(in the rows, 128 means zero)
Each path below is one point turned by a fixed rotation once a step. After each direction that follows a path, write how fast that rotation turns it, in degrees per step (0 if it stays still).
Each turn is a multiple of 5 degrees from 10 to 175, or 0.
Each row of a path follows its step; steps can be skipped.
path 1
step 0: [134 122 137 136 123 110 126 127 127 128 126 125 135 139 121 114 138 139
 147 120 128 139 127 137 122 128 133 137 141 123 111 113 124 122 123 136
 128 141 129 137 124 134 132 128 123 123 120 124 124 125 131 131 146 115
 131 126 127 120 133]
step 1: [121 135 109 133 132 118 123 127 125 123 129 116 137 123 134 124 124 128
 112 134 132 140 125 121 117 118 123 136 147 116 118 117 125 126 127 131
 123 117 130 127 129 125 127 130 132 117 124 125 128 131 143 144 139 131
 135 127 144 123 119]
step 2: [126 132 122 123 137 129 113 125 133 135 124 132 120 130 118 129 121 149
 124 135 145 130 116 125 135 118 138 137 132 123 122 131 126 131 136 133
 114 140 129 139 113 130 129 119 135 130 135 125 109 138 126 131 143 117
 125 125 136 137 124]
step 11: [135 129 116 135 140 127 128 124 136 129 128 118 139 123 116 122 120 136
 120 144 129 130 113 130 129 124 127 144 126 120 118 129 130 135 129 129
 129 145 125 128 119 139 124 129 133 127 115 117 113 124 128 144 139 132
 122 124 142 124 119]
step 12: [117 128 134 129 135 129 139 122 144 135 126 139 124 128 138 128 135 141
 138 126 126 136 131 125 138 125 138 134 142 111 125 131 129 118 134 132
 124 135 138 134 127 129 129 132 128 126 130 121 117 143 137 145 142 111
 134 126 137 119 128]
step 13: [130 124 128 126 132 126 127 130 121 134 135 124 122 123 121 111 127 142
 126 121 127 128 115 120 111 123 139 126 148 134 112 124 118 135 130 133
 114 122 137 124 120 135 131 137 123 124 128 114 126 126 140 135 137 133
 134 133 133 122 145]
step 16: [125 129 121 142 126 111 124 133 133 123 128 122 130 138 122 118 139 143
 136 135 131 135 119 133 122 125 131 126 139 127 115 113 125 135 120 134
 131 143 135 126 129 132 131 134 132 118 108 116 130 131 136 138 145 133
 133 129 131 126 139]
step 24: [136 126 135 110 139 128 147 132 149 131 136 126 129 120 121 120 120 134
 130 132 115 127 121 119 138 122 134 129 147 125 121 126 124 122 137 131
 127 145 129 128 120 132 114 125 121 125 131 128 115 121 138 131 122 124
 123 124 136 131 122]
step 25: [131 122 128 136 139 113 133 128 138 133 125 137 124 139 130 129 138 132
 136 114 123 136 125 125 115 132 132 133 132 124 119 116 130 142 135 138
 134 139 132 127 131 128 140 130 114 115 126 123 111 120 143 135 138 128
 127 131 123 118 137]
[125 128 128 130 127 131 126 130 131 128 128 127 130 128 130 127 125 129
 124 129 130 127 130 133 129 129 131 129 128 132 126 132 129 125 129 129
 129 125 134 126 126 128 129 128 128 128 130 126 128 132 128 129 132 128
 130 130 130 130 127] | 70
[127 127 128 128 129 128 132 122 132 130 130 131 128 127 128 124 131 130
 130 129 132 128 128 127 126 125 128 125 127 128 129 129 128 130 128 127
 126 123 126 130 130 131 127 127 131 127 129 126 129 131 125 129 128 130
 130 129 130 133 125] | 70
[126 129 125 131 129 126 130 127 127 131 128 126 125 127 129 131 129 129
 127 128 127 130 126 130 127 129 129 123 130 128 125 126 125 128 128 126
 131 127 128 125 129 129 129 129 127 124 133 131 130 128 133 127 130 132
 127 130 128 131 131] | 120
[122 127 130 129 128 130 127 126 126 128 128 126 127 130 130 128 126 130
 130 126 126 128 128 129 130 125 128 126 127 127 132 128 127 123 126 131
 128 132 128 133 129 129 125 129 125 125 127 129 128 127 128 125 127 130
 131 129 132 127 126] | 155
[132 129 127 127 130 128 128 127 126 127 123 126 124 126 127 127 126 127
 125 128 130 125 133 126 125 129 130 125 130 127 127 133 130 129 130 129
 132 127 130 129 130 129 126 131 126 128 126 128 128 124 130 127 128 127
 132 127 132 129 127] | 155
[132 128 129 130 129 129 126 128 127 124 126 128 130 131 130 126 131 125
 129 127 129 129 128 128 128 128 129 122 129 130 127 125 126 127 128 126
 126 127 128 127 127 126 132 129 128 125 129 122 128 130 128 127 127 132
 132 125 129 124 129] | 115
path 2
step 3: [144 119 136 139 114 115 124 122 135 105 125 137 135 123 127 113 149 121
 128 133 124 126 122 141 133 131 122 128 118 130 135 126 141 126 127 122
 136 122 119 139 135 133 138 130 129 131 127 118 114 136 131 132 123 128
 121 131 127 117 126]
step 6: [133 134 123 134 107 128 117 133 139 110 125 128 117 128 138 142 130 128
 145 136 132 124 126 132 130 132 130 123 117 128 144 120 140 119 141 134
 130 114 132 132 133 137 122 125 129 112 132 127 126 132 111 134 129 130
 126 134 135 119 136]
step 11: [133 117 123 122 134 120 123 119 140 135 131 122 130 129 120 125 122 112
 127 134 111 106 128 131 146 144 112 127 123 122 119 127 131 122 145 125
 131 128 130 119 134 145 128 120 131 130 134 126 132 134 137 134 139 127
 135 121 131 135 137]
step 15: [133 125 132 123 136 117 136 138 141 117 127 130 140 126 120 127 136 136
 132 124 118 122 124 133 133 119 127 114 131 125 126 114 142 120 122 127
 127 121 123 115 132 149 127 146 147 125 128 114 128 140 138 130 128 135
 124 134 131 117 133]
step 17: [133 123 142 141 127 130 129 136 134 129 125 145 143 130 127 125 130 121
 123 124 115 129 127 139 132 122 136 117 119 121 123 121 135 126 135 147
 127 134 120 125 153 146 125 122 112 131 129 128 120 129 119 134 129 129
 117 119 119 131 124]
step 18: [125 128 125 138 121 136 131 130 132 123 139 114 130 134 127 128 130 118
 145 137 111 136 123 124 125 118 116 118 123 124 130 127 150 119 121 130
 130 111 124 118 148 137 124 128 124 124 135 131 135 143 126 120 119 137
 128 124 134 136 134]
step 20: [137 132 130 133 127 137 120 133 142 135 121 122 129 132 129 128 135 125
 146 126 132 129 130 135 130 122 125 114 124 117 138 131 131 126 147 131
 140 116 122 122 142 128 147 107 125 130 123 127 117 122 129 148 126 135
 134 127 126 119 116]
step 22: [119 116 124 127 122 121 116 131 138 129 126 117 144 117 124 130 144 119
 133 132 143 139 121 132 114 144 129 129 118 135 128 121 131 122 131 109
 133 116 124 123 132 143 126 125 133 130 142 130 128 134 126 134 120 136
 118 123 128 114 125]
step 26: [147 125 126 127 123 122 126 118 129 133 112 130 131 118 125 133 132 133
 131 148 141 127 132 126 121 136 128 118 120 136 119 132 135 118 134 136
 123 121 137 137 138 151 130 134 119 126 121 131 123 137 119 143 126 133
 138 141 140 134 132]
[128 128 129 127 129 128 129 128 127 128 131 123 125 130 126 126 130 130
 128 127 126 129 129 126 134 128 129 127 125 134 128 126 126 131 126 126
 124 127 128 122 129 131 126 127 127 128 130 126 131 128 128 126 127 128
 127 130 127 127 127] | 110
[127 127 129 128 126 127 126 130 128 123 124 128 125 125 128 130 128 127
 127 129 132 127 125 127 128 127 125 126 131 129 131 128 127 135 128 126
 128 129 130 129 130 130 126 132 130 127 131 133 129 129 129 129 123 128
 128 128 129 127 127] | 110
[128 130 133 129 126 129 125 132 126 131 131 132 130 131 124 128 124 127
 127 127 128 126 126 130 129 127 124 128 131 127 124 129 129 127 129 124
 124 128 127 126 129 127 130 126 131 126 128 129 132 129 128 127 127 128
 130 127 129 131 129] | 110
[130 127 130 127 127 124 127 126 129 127 128 128 125 128 128 130 125 131
 130 135 130 127 130 132 128 132 130 130 128 127 129 128 125 128 128 125
 129 132 128 123 124 128 129 129 125 127 127 129 128 128 126 128 131 129
 129 128 131 130 132] | 20
[132 132 128 129 130 131 125 128 126 129 129 124 128 128 126 129 130 131
 130 128 131 130 128 128 127 127 131 126 131 124 129 127 127 128 129 128
 124 125 129 130 126 129 128 129 130 126 129 126 128 127 128 133 130 125
 133 131 130 126 127] | 55
